One turn moves each row of this set onto another row. After a few examples, where does it send each row asked below?
toma: [-26  -1  20  -7 -14  13  -5   2   3 -11  -3  -1 -14 -12 -12 -17  -2   5
  -9 -10  -2  -5  -7  -7   6]
zubal: [-24   8  21  -5 -12  10  -6  15   1  -6   0   5  -7 -13  -8 -20  -4   4
   2  -2   3  -7  -2 -13  -7]
tuk: [  5  27  20  -9   0   4   2 -11 -20   2 -13   0 -15 -13  -5  -9   0   5
  -3  -6  -3   9   6   6  -1]
Kis: [  3  25  24  -6   3   4 -17 -11 -27  -6 -12  -6  -8 -11  -6 -10  -1   3
   7 -14   2   9  10  -1  -7]
Mepi: [-16  -3   2 -13  -8  13 -13   8 -29 -12  -3 -13  12 -13 -19 -10   1  -1
  -6   2  -6  18  -3   8   6]
bilu: [-14  17  14   4 -14   0   1   2  -3 -11   6 -18  15  -8 -10 -23   7  -8
   3 -16  -2   2  -1   5  -5]
Pozib: [  4  20  25 -13   5   4 -10 -14 -25  -7  -9  -4  -8 -13  -9 -12  -6   8
   6 -12 -12  10  14  -2   1]
tobo: [ -9   0   3 -12 -12  19 -16  11 -33 -19  -6 -12  10 -12 -24 -19   7  -2
  -9  -6  -3   9  -3   6  -2]
Naz: [-11   4  15 -19  -2   9 -14   3 -32 -27  -7 -15   9  -9 -20 -13   5   6
 -12   3  -3  11  -8  13   3]
Tigam: [ -8   5   6 -21  -9  14  -6  13 -23 -19  -7  -2  10  -8 -21 -10   7  -5
 -12   0 -16  13   5  12  -1]
tet: [-22   6  20  -5 -10  -1 -15   9  -1 -10   3   3  -8  -9   4 -10   0   2
  -4   1  -2 -10  -6   1   3]
sasu: [ -8  22   6   4   4   1  -1  -8 -12 -15  -3 -13   6 -13 -11  -9  -4 -15
  -8  -7  -2  -7   3   2 -19]
kefe: [  1  27  18 -11  -2   3 -11 -13 -22 -10  -3  -4 -16 -14 -12  -5   6   5
  -6 -21  -8   4  13   1   3]
pim: [-19  10  18  -7 -10   4  -7   0   1 -11   6   4  -7 -17  -6 -13  -4   3
  -5   2   1  -5  -5 -21   5]
peka: [ -5  13  13   5  -8   5  -9 -12 -16 -17   7   0  13  -8 -20 -27   1  -3
  -6  -8 -11  -1  -3  15 -17]

sasu moves to bilu
zubal moves to tobo
tuk moves to toma
Where do these go?
Pozib moves to pim
kefe moves to tet

One turn moves each row of this set onto another row. After a few examples, where does it send each row asked below?
naze: [ 14  -5  -2  -8 -18  13   5   6 -13  -3 -10  24   0 -11  -5]
Lum: [  9  -2  -6 -13 -17  -6  20   2 -20  -2  22  22  -5  -3   1]
Bogu: [ 14   2  -6  -8 -28   9  15   1  -6  -6  -1  18 -15  -2 -13]
Zol: [ 21   0  -8  -7 -23  13  11   6 -11  -9  -6  20  -9  -6  -5]
nuler: [ 14   1  -7 -10 -26   2  21   1 -12  -6  14  16 -14   2 -10]
Pabe: [ -2  -1 -20 -13   4 -14  19  -5 -21  -1 -10  -2 -11  -1   2]
lep: [  1  -8   0 -12 -16   2   6   2 -12   7  -6  29   4 -11  -3]
Kon: [ 18  -2  -5 -10 -16   0  19   7 -21  -8  19  20  -4  -4  -1]
Depe: [  2  -7   2 -13 -16  -3  13   2 -16   7  14  26   3  -5 -10]
zazug: [ 16   3 -11  -8 -26   9  14   1  -7 -11  -4  19 -16  -5  -2]
geto: [ -5  -2 -18 -12   6 -10  16  -3 -21   2 -14   0  -7  -2   0]
sipe: [ -3  -2 -19 -11   3 -10  15  -4 -19   1 -17  -2  -9  -2   0]
mip: [ 10  -6  -1 -11 -12  -1  13   7 -24   0  15  26   6  -8  -1]
Zilo: [ -3  -3 -18 -12   6 -13  17  -4 -22   2  -9  -1  -8  -2   0]
kesaz: [  2  -7   3 -11 -19   3   7   1 -12   8  -3  26   2  -8 -13]
lar: [  8  -3  -3 -12 -20  -3  20   1 -17   0  21  20  -5   1  -9]
lumig: [ -1  -1 -18  -7   5 -10  14 -10 -20  -1 -15  -2  -8  -1   1]
sumes: [  8  -3  -1  -9 -24  10   7   1  -6   1  -8  21  -7  -5 -13]
gud: [  9  -2  -6  -9 -23   9   6   2  -7  -1 -14  25  -7 -11  -4]
Pivoz: [  0   0 -19  -8   3 -10  16  -9 -21  -3 -10  -3  -9   0   2]
zeda: [ 23   1  -9  -8 -22   7  19   6 -16 -13   8  18 -10  -3  -2]
Lino: [ 17   2 -11 -11 -23   0  22   2 -14 -12  15  17 -15  -2   0]
gesi: [  0   0 -19  -7   2 -10  15 -10 -19  -1 -14  -3 -10  -1   1]
gomes: [  9  -8   2  -9 -13   5   7   7 -19   3   1  27   8 -11  -4]
buriz: [ -1  -1 -20 -11   2  -9  17  -4 -19  -1 -16  -4 -12   0   2]
Vorev: [ -1  -1 -21 -12   3 -10  18  -4 -20  -2 -11  -3 -13   0   1]
Tizaz: [  2  -8   0 -13 -13  -6  12   3 -21   6  12  29   6  -9   0]
valif: [ -2  -2 -17  -8   5 -13  15 -10 -22   0 -10  -2  -7  -1   2]
zadub: [  0  -2 -18  -8   4 -11  17  -9 -22  -2  -9  -3  -7   0   2]
zosig: [ -2  -2 -17  -9   5 -11  14 -10 -22   0 -13  -1  -6  -1   2]

zadub moves to Pivoz
lar moves to nuler
gomes moves to mip
Where do these go?
lep moves to Tizaz

